(in the rows, 128 means zero)
A state moves one step at a time under one of 7 hidden systems, and each row is a state written as 18 numbers. Each run below is a few steps of one system.
Z608, seq 1:
[[173 171 106  43 162 114 144 121  91 104 116 151 160 158 158 119 104 113]
 [134  81 171 120 150  83 161 161 182 144 170 101 111  68 123 122 152 153]
 [ 80 135 110 165  72 155 108 156 185 121  79 125 150 177 134 126 136  89]
 [178 178  83 117 152  63 137  82  85 124 126 130 150 141  76 132 115 133]
 [124  55 185 141 135 151 184 139 147 140 126 103 157  78 138 146  92 142]
 [126 192 131 102  79 140  99 144 155 118 115 122 165 165 184 140 164  83]
 [139 135  98 153 136  49 131 106 117 149 192 159 146 105  68 121 118 156]
 [ 89  72 163 133  75 186 175 128 133  90 101 107 133 111 120 154  82 101]
 [157 224 147  88 120 107  70  97 131 138 124 107 148 149 165 175 151 126]
 [103  91 150 169 151  83 133 129 109 180 199 177 147  98 103 103  96 128]]
Z400, seq 2 (10 x 18):
[[145 130 100 110 132 180  83  99 161 121 129 152 121 134 158 160 175 164]
 [109 122 102 124 172 123 128 141 144 151 153 167 138 138 126  74  68 109]
 [129 120 143 119 119 100 160 164 106  95 103  72  62 118 101 109 139 131]
 [132 128 121 160 130 149  74 115 155 149  88 127 136 157 156 171 169 180]
 [137 113 105 123 175 119 154 127 111 150 130 186 176 149 128  82 108  89]
 [156 111 134 106 125 125 187 150 131  92 131  64  84  79 110 109 158 127]
 [120 143 100 165  99 167  79 138 168 141 105 112 152 154 181 160 129 182]
 [134 134  90 108 157  72 152 134  97 132 130 191 177 170 117  93  87 105]
 [149  93 162  96 118 103 188 138 164  91 114  69  91  81  91 144 164 129]
 [120 168 121 163 100 181  68 130 182 153  95 104 173 156 191 161 132 138]]
Z581, seq 3, 10 rows:
[[108  63 159 116 145 138 164 122 151 113  86 131 118 126 100 140  93 122]
 [155 165 144 119 159 156 115 127 130 143  82  80 115 140 151 114 159  99]
 [148 125 101 172 156  95 130 133 112 169 157 144 162 121 130 102 142 154]
 [121  88 105 118  80 147 182 153 108  75 120 133 135 126 124 125 128 121]
 [161 171 110  85 136 153  95  95 151 111 124 114 123 125 148 162 138 150]
 [114 123 129 138 161  89 123 151 160 164 139 146 163 133 139 107  69 144]
 [125 127 143 113  97  95 176 155 120  92 105  98 114 130  99 115 146  85]
 [160 147 131 144 131 145  98  78 153 146 115 112 152 117 131 179 167 155]
 [117 123 116 138 140 134 139 137 109 151 131 167 188 154 151 107  66 112]
 [148 149 144  91 103 109 168 136  95  90 153  96 103  95 117 120 141 101]]
Z482, seq 4:
[[127 110 170 111 113 132  91 125 155 136 119 152 139 136 176 193 192 162]
 [110 133  97 118 127 152 122 119 143 127 161 187 137 139 119  85 154  59]
 [111 131 134 147 121 118 140 113 123 118 152  82  80  84  69 118  73 125]
 [119 134 143 154 130 142  73 129 124 147  80 111 118 159 165 170 117 186]
 [142 126 129 110 157 111 121 129  72 144 149 198 134 149 144 105 175 104]
 [118  80 149 129 118 149 167 128 153 107 160 105  81  66  90 117 144 114]
 [117 162  85 157 111 174  75 136 153 124  96  93 102 157 151 132 115 160]
 [140 132 106 121 169  67 119 138  64 149 152 185 132 157 129 102 114 152]
 [118  59 181 102 128 128 177 152 140 100 119 113  85  92 114 131 150 129]
 [142 173  85 136 126 171  80 129 179 123  94  95 108 154 151 121 179 130]]
Z450, seq 5:
[[144 160  87 156 143 159  99 105 127 139  85 101 147 154 136 141  87 157]
 [177 129 119 100 171  92 165 147  97 130 117 121 159 133 153 116 124 155]
 [136 101 133  99 115 132 166 164 191 101 122 104 131 112 141 124 166 120]
 [119 160  84 137 119 137 103 119 193 129 120 129 160 151 122 126 112 114]
 [151 143 112 130 152  96 161 110 114 136 125 112 167 122 102 120  64 128]
 [140 116 173 104 110 124 166 139 145 109  96  87 159 116 148 162 126 122]
 [126 149 131 120 111 122 111 125 177 143 125 154 193 152 152 142 152  98]
 [130 132 111 138 120 115 168 113 120 131 166 144 171 108  95 105  93  86]
 [117 134 168 122  74 146 147 120 123 102 128  91 146 102 133 174  89 121]
 [115 155 161 119 114 103  89 120 129 153 135 171 178 156 163 164 122 124]]
Z682, seq 6:
[[123 126 106  50 117 134 153 122 116  65 130 167 104 144 114 117 111  93]
 [131 129 177  98 164 114 108 123 175 141 133  86  85  92 132 147 102 161]
 [ 90 134 131 185 127 111  92 158 144 169  86 134 141 176 133 112 117 118]
 [171 150 109 127 132 101 161 104  81 119 114 118 135 128  89 120 176  97]
 [141  77 136 140 134 183 144 109 148 130 139 127 143  85 145 156 135 163]
 [116 168  97 110 117 157 104 160 131 123 134 145 146 163 180 100 103 112]
 [147 140 124 114 133  50 150 139 111 118 166 114 106 108  95 116 120 151]
 [ 91  71 159 144 100 146 132 135 167 116  91 130 120 134 121 164 132 138]
 [146 192 111 104 147 138  90  95 133 135 105 133 141 161 135 125 134  94]
 [146 105 144 151 162  97 167 132 107 156 160 112 141  87 110 105 102 141]]
Z792, seq 7 (10 x 18):
[[116 153 170 120 161 119  88  73  54 160 146 188 131 141 117 139  92  91]
 [107  92 225 103 133 136 139 135  92 129 153 118  55  78 122 125 153  95]
 [ 83 153 145 164  64 173  49 122 120 129 151 121  70 127 142 158 172 135]
 [100 145 101 147 145 121  78 109  38 141 168 198  78 153 101  90 107 111]
 [112  78 172  93 162 148 132 144  69  96 104 122  10 115 120 114 129 146]
 [110 151 130 141 131 173  27 141 138 146 117 122  52 151 178 142 182 181]
 [113 134  72 162 184 106  88 163  74 161 148 184  75 169 120  39 147 124]
 [141  72 100 120 159 150 169 169  87  79  69  88  20 126 108  86 160 164]
 [153 147  64 147 160 180  51 140 152 140  88 112 102 165 192 145 168 229]
 [150 127  47 130 216  90 136 191 111 162 138 179 136 176 155  21 131 138]]
Z682, seq 8, 10 rows:
[[104 104  97 153 136  72 169 178 132 124 125 140 109 149  76  51 137  81]
 [159 106 117 124 105 159 162 107 151  78  70  59  94 108  93 164 173 149]
 [147 132  86 128 177 162  86 103 165 158  99 164 186 163 173 145  94 176]
 [148 131 113  96 158  71 196 184 113 125 138 136 162 137 136  56 115  82]
 [139 101 137 130  76 119 160 150 202  98 128  63 118  86 119 168 185 160]
 [109 154  61 141 116 153  78  96 191 130 103 168 188 183 130 153  82 141]
 [161 146 133  78 162  66 203 130  97 117 134 117 172 119 104  97  62  83]
 [124  98 205 137  79 128 152 157 190 130 118  65 154  84 163 189 161 153]
 [108 195  77 156  88 134  60  99 173 150 140 176 201 184 139 143 124 101]
 [151 132 132 105 131  74 209 100  72 112 179 126 158  81  66 108  55  83]]
Z482, seq 9 (10 x 18):
[[ 91 116  88 152  47 159 116 146 154  93 103 149 175 168 156 176 110 159]
 [140 167 105  53 137  93 120  86 104  99 151 191 137 158 105 135  98 101]
 [107 101 208 114 160 108 129 117 193 155 138 105 114  83 107 142  92 117]
 [101 169 150 174 103 159  80 139 128 154  75  95 127 168 151 124 150  80]
 [156 141 108 166 139 101 130  79  55 153 166 162 158 116  89 132 151 130]
 [108  61 165 122 114 200 154 120 126 109 137 127 121  86 142 158  94 143]
 [125 201 114  97  99 154  61 129 123 118 144 124  97 147 173 135 149 123]
 [100 104 127 156 144  64 107 126 128 165 188 188 127 119  89 114 117 140]
 [ 85  79 165 129 105 168 141 135 112  89  76 111  63 135 103 135 116 106]
 [171 188 104 125 165 142  59  89 121 150 123 117  92 138 138 143 183 159]]
Z400, seq 10, 10 rows:
[[154 123 120  81 158 141 115 121 176 123 150 132 114 108 151 137 155 162]
 [ 90 124 112 153 128 125 122 173 166 143 129 130 133 146 138  87  89 112]
 [141 143 111 130 121  86 145 137  95 106  92 101 102 150  96 117 140 125]
 [147 100 141 142 146 135 122 103 156 144  97 124 150 123 130 169 150 170]
 [137 131 124 113 142 151 146 145 128 137 123 149 175 144 165 103 118  89]
 [155 145 107 121 119  92 156 142 129 110 158  94 118  99 111 110 142 136]
 [109 110 119 156  88 145 123 131 160 116 107 115 149 138 133 165 110 162]
 [141 161 115  88 140 110 126 118 114 124 112 157 164 167 141 129 108 109]
 [141 117 161 116 137  86 154 129 159 134 152 104 125  88 105 135 134 127]
 [107 141 142 155  76 165 115 139 148 124 110 101 149 136 152 148 129 107]]
Z581, seq 11:
[[128 121 123 171 100 112 104 128 113 143 137 146 155 134 141 164 156 180]
 [112 113 123  90 118 144 139 120 108 103 134 186 140 147 131 128 111  95]
 [137 145 155 101 142 143 123 107 144 125 156  93  89  83 120 127 118 115]
 [100 139 134 179 116 119  90 157 148 158 120 108 133 143 144 128 113 147]
 [121 125 124 124 121  90 131 129  80 114 119 165 116 158  98 119 146 105]
 [138  93 155 117 142 165 135 100 131 125 137 125 109  88 121 150 148 139]
 [111 151 115 144 133 170  95 148 138 146 119 124 131 151 170 105 111 115]
 [131 137 107 127 140  80 131 138  90 122 158 143  97 128 100 101 132 136]
 [117  78 146 129 110 148 139 138 148 110 116 117 104 110 128 154 144 158]
 [127 155 109 114 150 152  89 120 141 134  95 144 127 168 149 120 133 113]]
Z608, seq 12, 10 rows:
[[165 129 142  75 119 116 166 124 127 107 148 139 163 109 147 145 172 114]
 [108 133 125 145 105 131 120 129 204 137 162 119 151 103 126 139 127 130]
 [ 99 159 111 134  91 107 125 131 119 116 122 130 148 155 106 123  73 100]
 [144 127 171 116 122  87 146 108  96 121 128 113 131 109 105 168 124 142]
 [111 121 177 146 114 156 108 118 150 156 131 140 163 117 156 157 137 108]
 [127 177 113 129 105 127 113 111  99 128 170 147 138 128 122 112 137  85]
 [120 112 139 149  98 129 138 120  97 116 163 111 105  88 107 147 109 161]
 [104 133 153 121 102 166  86 121 118 125 117 145 130 148 164 166 112 134]
 [130 153 141 105 153 104  96 106  89 142 172 168 100 125 121 122 139 119]
 [ 99  88 154 157 117 164 129 132 115 127 148 119  71  92 106 116 130 124]]
Z792, seq 13:
[[127 128 107 142  92 178 162 126  96  86  85  72 113 129 114 129  98 114]
 [165 164 125 112 149 108  89  97 108 147 142 134 155 130 158 175 116 194]
 [111  81 157 106 152 103 152 171 138 145 149 180 150 133 153  95 134 103]
 [126 141 120 109  90 147 145 132 170  84 107  82  90 118 104 124 167  88]
 [125 148 100 182 131 128  83  91 135 155 135 127 152 131 111 156  83 175]
 [133 117 154 109 153 110 164 154  69 137 110 152 157 150 153 103  96  98]
 [154 124 160  89 117 123 141 122 159 104 136  95  96  90 124 154 195 131]
 [ 97 125 100 183 102 157  87 124 165 154 152 157 159 134 136 135 112 138]
 [133 151 117 102 139 110 160 133  68 110 121 133 129 148 110  88  85  77]
 [145 101 168 109 134 113 132 113 143 114 124  92  93  91 116 181 145 183]]
Z450, seq 14 (10 x 18):
[[101 117 149  53  66 161 174 157 136  68 140 156 148 133 167 126 121  57]
 [110 197 149 131  91  98  71  93 170 158 211 134 145 101 117 157 124 111]
 [ 73  80 172 172 123 102 144 130  86 153 130 162 150 133 101 129  38 114]
 [127 161 192  87  78 125 128 101  53  93 112 123 102 136 124 170 161  75]
 [113 110 185 170 135 136  73 102 129 193 187 182 146 100 150 158 181 137]
 [ 79 101 120 150 103 165 140 155  44 113 156 178  96 141 123  71  96  76]
 [132 168 151 123  82 125  84 104  64 106 178 104  47  90 118 168 165 160]
 [ 81  65 162 159 166 135  64 142 112 170 132 197  94 150 158 140 126 191]
 [119 134 115  94 157 133 118 143  46 100 124 155  27 153 109  63 158  81]
 [136 115 143 180 142 147  78 114 132 147 154  80  32  75 106 145 194 191]]

Name the system that made each run.
seq 15:
[[123 105 116 109 144 174 124 110 125 125 156 185 116 120 133 109 154 102]
 [129 144 123 112 142 151 126 144 116 115 152  97  73 104 135  93 108 124]]

Z682
seq 16:
[[109 129 153 146 133 136  92 145  87 154 154 144 104 127 160 118 127 142]
 [107 105 139 139 104 125 116 137 102 116 152 152  80 120 115 131 171 132]]

Z482
seq 17 (2 x 18):
[[114 108 168  90  89 152 164 121 154  90  97 129 154 131 125 157 123  71]
 [134 187 149 132 115 133  90  89 148 162 164 134 183 118 142 153 129  89]]

Z450
seq 18, 2 rows:
[[ 98 105 151 179 118 162  74  90 119 145 112 130  72 125  97 160 152 142]
 [119 151 139 149 152 169  85 115  45 156 136 155 101 146 152 101 124 105]]

Z792
seq 19 (2 x 18):
[[131 132 162 125 118 111 104 141 140 126 123  82  80 112 139 159 145 180]
 [ 99 124 124 155 124 134  87 133 134 158 116 181 162 174 149 130 134 118]]

Z400
seq 20, 2 rows:
[[123 147 145 178 128  87 119 115 108 166 138 110 161 118 112 139  82 145]
 [118 105 166 130  98 149 135 122  92 120  98 139 153 141 144 169 132 119]]

Z482
seq 21 (2 x 18):
[[ 87 106 141  73 130  87 147 123 164 110 142 204 138 149  92 109  96  60]
 [115 162 187 137 109 137 122  72 139 135 142  78 107  83  73 146 108  65]]

Z450
seq 22:
[[114 130 127 102 141 146  89 157 182 140 167 163 112 129 177 108 152 135]
 [ 96 132  90 155 123 102 127 156 134 122 133 130  95 146  85  69 111 100]]

Z400
seq 23, 2 rows:
[[133 173 128 117 138  90 130 144 108 139 103 119 153 162 134 105  90 102]
 [152  99 154 124 141  84 155 122 140 130 118 110 123 106 100 150 167 147]]

Z792
seq 24, 2 rows:
[[152 140  86 151 147 204 120 137 141 139  90  92 167 139 189 126  87 167]
 [152 134  98  94 156  54 160 182  92 126 146 155 163 150 160  93 100 159]]

Z400
seq 25 (2 x 18):
[[110 140 122  75 139 102 116 131 182 114 136 161 129 147 128 124 104 110]
 [114 124 156 129 135  78 144 132 148 127 119 100  98 117  76 113 116 104]]

Z608
seq 26 (2 x 18):
[[154 157 182 132 134 106 166 162  90 159 117  81 195 118 180 123 103 106]
 [149 136 142 138  59 119 161 127 136 117 138 117 202 114 142 177 180 117]]

Z482
seq 27 (2 x 18):
[[123 126 141 122 125  64 158 186 129 116  98  84 115 138 129 114 102 148]
 [134 122 124 111 119  98 124 115 185 112  83 131 136 158 106 160 181 129]]

Z450
seq 28 (2 x 18):
[[169 205 100 119 110 175  89  86  68 133 182 142 157 122 167 140 166 110]
 [ 96 114 124 136 106 115 120 142 118 135 223 166 142  88 137 131  52 163]]

Z581
seq 29 (2 x 18):
[[149 120 155  85 176 117 150  92 118 127 145 133 101  92  89 113 134  92]
 [104 122 175 166 112 173 113 143 157 149 106  72 113 109 150 137 132 115]]

Z450
seq 30, 2 rows:
[[106 185 134  72  40  91 112 140 104  69 152 131 113 147 138 165 118 116]
 [101 148 158 124 117  82  74  64 181 144 159 157 127 121  78 190 115 135]]

Z400
seq 31:
[[102  70 170 151 177 129  79 104 129 158  85 159  92 148 123 171 106 189]
 [131 158 161 123 165 159  98 149 101 162 103 134 110 160 179  80 178  67]]

Z792
